(in the rows, 128 means zero)
Each path below is one point turned by a fixed rotation once a step. After each direction that follows a path, write how fast that rotation turns it, in degrees each step (0 if it stays still).
Each turn is a multiple of 5 degrees from 10 to 175, or 0.
Each row of a path follows its step; steps can be skipped.

step 2: [127 125 125 126 146 127 131 128 127 129 137 123 118 118 124 123 143 134
 133 134 130 133 120 129 134 123 127 128 134 132 128 129 134 124 127 123
 132 123 138 130 124 115 129 123 134 124 141 120 135 130 126 133 125 142
 129]
step 5: [135 127 127 134 130 137 128 128 130 136 124 136 120 134 147 137 130 132
 129 116 135 130 138 130 133 121 131 124 130 129 132 133 134 132 137 131
 134 127 126 130 126 127 119 137 132 121 126 125 135 130 132 131 117 146
 133]
step 6: [123 120 125 133 129 126 126 139 127 126 127 133 133 130 117 129 131 128
 122 128 130 141 130 125 131 139 131 130 123 133 138 137 139 132 118 115
 129 130 128 142 118 121 132 138 133 123 125 128 134 127 127 128 142 130
 130]
step 9: [131 130 135 127 131 127 129 129 122 136 126 117 125 136 129 125 128 127
 125 119 134 133 123 126 119 118 124 127 122 125 138 120 136 133 127 119
 138 131 132 127 134 118 115 133 141 128 125 119 131 118 117 117 131 129
 123]
step 10: [128 127 127 125 119 117 122 132 135 132 129 144 126 134 128 126 137 135
 139 126 136 130 132 122 126 129 122 125 121 134 134 132 141 120 138 139
 130 123 130 135 133 134 128 146 129 128 129 134 128 131 131 124 129 127
 126]
step 11: [132 131 120 136 130 130 129 141 126 137 126 132 139 128 128 125 126 128
 124 132 115 125 121 132 118 129 127 133 111 131 131 128 122 130 131 123
 135 135 134 128 119 117 120 137 130 127 132 123 142 137 123 123 125 128
 127]
step 12: [128 125 134 129 123 134 119 136 133 138 129 131 133 147 136 133 126 124
 142 131 123 130 132 117 136 126 123 122 122 125 134 116 125 136 131 121
 117 124 131 136 130 133 124 136 121 127 131 130 122 119 130 122 133 128
 127]
step 15: [124 131 134 126 125 126 138 132 141 130 133 139 130 130 124 126 138 121
 132 129 119 121 121 122 133 136 130 131 118 122 128 120 128 115 115 134
 130 124 133 131 129 127 126 131 136 135 129 124 118 135 120 119 133 129
 117]
step 22: [123 132 114 132 125 128 131 126 136 125 137 130 131 129 119 119 139 126
 122 135 138 128 126 114 129 118 128 134 126 131 127 144 136 124 121 123
 133 121 131 129 117 130 122 127 134 124 124 121 134 139 127 123 126 137
 134]
step 23: [136 133 123 131 137 128 124 130 129 119 128 137 121 136 133 135 127 134
 122 128 123 124 134 133 139 123 129 128 122 137 130 125 123 139 135 133
 136 135 137 130 131 126 126 134 127 113 129 113 122 122 127 123 135 137
 132]
step 24: [135 122 119 128 125 126 140 129 133 128 136 131 130 136 124 122 130 129
 129 130 125 126 133 118 120 128 129 131 135 121 136 135 135 129 130 112
 122 119 127 136 129 113 143 136 129 129 125 119 126 127 136 127 135 131
 132]
[128 133 132 128 128 129 127 125 130 128 128 128 128 127 128 128 131 130
 127 126 130 133 129 129 127 127 125 129 131 129 128 129 130 129 126 127
 127 128 126 130 128 130 129 130 129 129 128 129 133 127 125 128 127 129
 127] | 90
[130 130 127 123 130 129 128 127 128 128 128 127 128 128 126 128 130 129
 128 128 129 126 126 126 127 125 125 130 128 128 130 129 129 128 128 132
 131 128 129 127 128 127 130 129 128 126 130 126 124 128 125 124 126 126
 128] | 55
[127 130 127 126 127 129 127 128 129 125 128 130 129 128 132 128 129 126
 126 127 128 128 127 126 132 127 129 131 128 125 124 125 126 129 127 127
 129 125 128 129 127 126 124 129 126 129 128 127 129 128 127 127 126 127
 128] | 100
[129 126 128 126 130 131 128 129 129 124 131 124 129 129 127 128 128 131
 128 129 127 129 127 128 126 131 127 129 130 129 127 127 127 131 131 125
 127 123 130 127 129 128 128 128 126 128 128 125 126 127 128 132 129 128
 125] | 65
[129 125 125 131 130 131 129 127 131 126 126 128 126 127 127 127 131 130
 127 128 129 131 129 129 132 128 130 127 130 127 125 128 130 129 127 129
 126 128 128 125 126 127 130 126 129 127 126 126 126 129 126 126 127 128
 132] | 20
[130 126 125 128 126 129 129 128 126 128 128 126 129 127 128 128 129 122
 127 127 126 129 130 129 127 128 127 128 128 132 129 128 130 129 129 128
 131 126 131 130 126 130 129 125 127 130 126 129 130 129 127 127 125 129
 128] | 130

step 1: [123 128 128 133 114 126 118 132 120 135 121 131 137 131 120 127 132 133
 135 126 127 134 122 111 115 130 130 139 142 120 117 128 127 134 131 127
 120 124 131 132 131 143 125 129 132 127 120 120 132 142 138 134 121 134
 141]
step 3: [123 128 113 137 118 124 111 136 115 124 128 126 130 129 128 130 125 117
 137 119 127 127 129 125 114 132 131 133 119 129 127 130 132 131 124 113
 120 128 132 112 123 139 125 124 121 131 120 131 114 124 133 130 121 131
 124]
step 5: [127 119 131 127 124 135 112 136 128 137 119 122 128 129 130 136 124 121
 138 118 153 140 126 132 125 117 125 128 129 126 122 116 120 137 123 126
 122 133 133 124 131 132 133 130 126 136 125 143 125 131 134 136 120 127
 133]
step 6: [138 117 130 134 120 132 126 132 122 128 116 114 128 120 127 130 125 121
 135 115 136 137 120 128 120 132 125 130 127 122 133 116 125 134 112 129
 123 138 126 113 126 133 126 142 123 135 133 132 137 130 138 125 118 133
 134]
step 11: [125 119 121 122 120 132 120 142 110 126 124 129 135 135 126 135 132 122
 137 134 129 145 123 128 119 127 119 142 124 126 134 128 122 125 124 114
 122 131 122 120 126 127 126 113 132 133 111 123 127 127 129 127 118 124
 126]
step 13: [130 120 122 126 127 130 120 134 116 145 123 120 122 136 124 131 128 129
 132 113 142 135 118 132 111 122 124 130 120 127 125 121 143 132 124 127
 123 141 130 131 137 133 123 126 118 139 130 121 133 132 126 127 121 129
 126]
step 16: [111 130 125 136 115 136 130 134 119 137 125 119 128 119 126 134 123 130
 123 129 135 135 131 129 121 132 123 136 135 118 129 119 130 139 134 122
 119 130 119 126 134 134 118 132 118 128 125 123 135 135 125 141 127 130
 146]
step 19: [125 128 135 130 115 128 108 133 119 135 115 129 132 138 126 133 133 125
 142 125 135 132 124 126 119 118 126 136 134 118 119 130 127 128 133 124
 122 117 132 119 129 137 129 116 130 133 117 123 126 139 137 136 125 125
 137]
step 21: [128 122 121 132 117 127 113 131 123 140 131 117 121 126 127 130 125 123
 142 118 132 126 127 134 116 132 133 127 115 124 128 125 130 134 118 117
 122 135 137 114 126 134 127 132 118 136 116 127 126 113 131 137 127 130
 124]
step 22: [127 115 126 127 115 131 116 129 124 134 131 113 126 131 115 128 131 127
 134 122 141 130 118 131 120 133 131 134 119 129 113 108 121 139 126 123
 123 138 130 127 135 131 131 130 128 133 121 140 126 127 126 137 122 130
 131]
step 23: [124 114 136 134 118 131 126 130 126 137 124 115 132 118 131 134 131 125
 130 128 142 146 126 127 127 129 118 127 132 126 122 118 118 138 117 121
 119 137 134 127 130 134 128 139 129 133 127 138 133 133 132 131 114 124
 137]
[127 130 130 131 124 126 125 127 129 127 128 127 129 126 125 125 128 127
 133 128 127 126 130 129 128 127 131 126 130 129 128 126 127 127 128 126
 126 126 131 130 129 129 128 130 127 129 128 131 127 128 130 127 129 128
 128] | 20
[128 129 126 128 126 127 126 128 126 126 129 126 125 126 131 127 128 129
 128 125 124 128 129 131 126 129 126 131 128 128 129 129 129 127 126 133
 127 131 128 128 127 127 128 130 127 126 127 129 127 128 127 125 130 129
 125] | 100
[130 126 128 130 128 126 126 129 129 129 122 129 127 129 129 129 130 130
 130 128 128 126 130 127 127 132 128 129 130 130 129 129 129 127 126 126
 130 126 127 129 127 126 127 127 129 127 125 129 131 130 123 129 131 130
 129] | 40
[126 129 126 128 127 130 128 130 126 129 128 128 128 128 127 128 127 126
 125 129 126 127 129 129 131 129 127 127 128 127 128 126 125 132 128 126
 126 129 128 129 126 128 127 127 129 128 127 132 126 123 123 131 129 129
 128] | 60
[131 125 128 130 131 130 130 126 127 126 125 126 129 124 129 126 124 128
 128 128 130 129 130 129 129 125 127 129 126 128 129 125 130 129 130 128
 128 128 128 129 126 128 128 129 126 125 130 129 128 130 127 130 129 127
 132] | 40
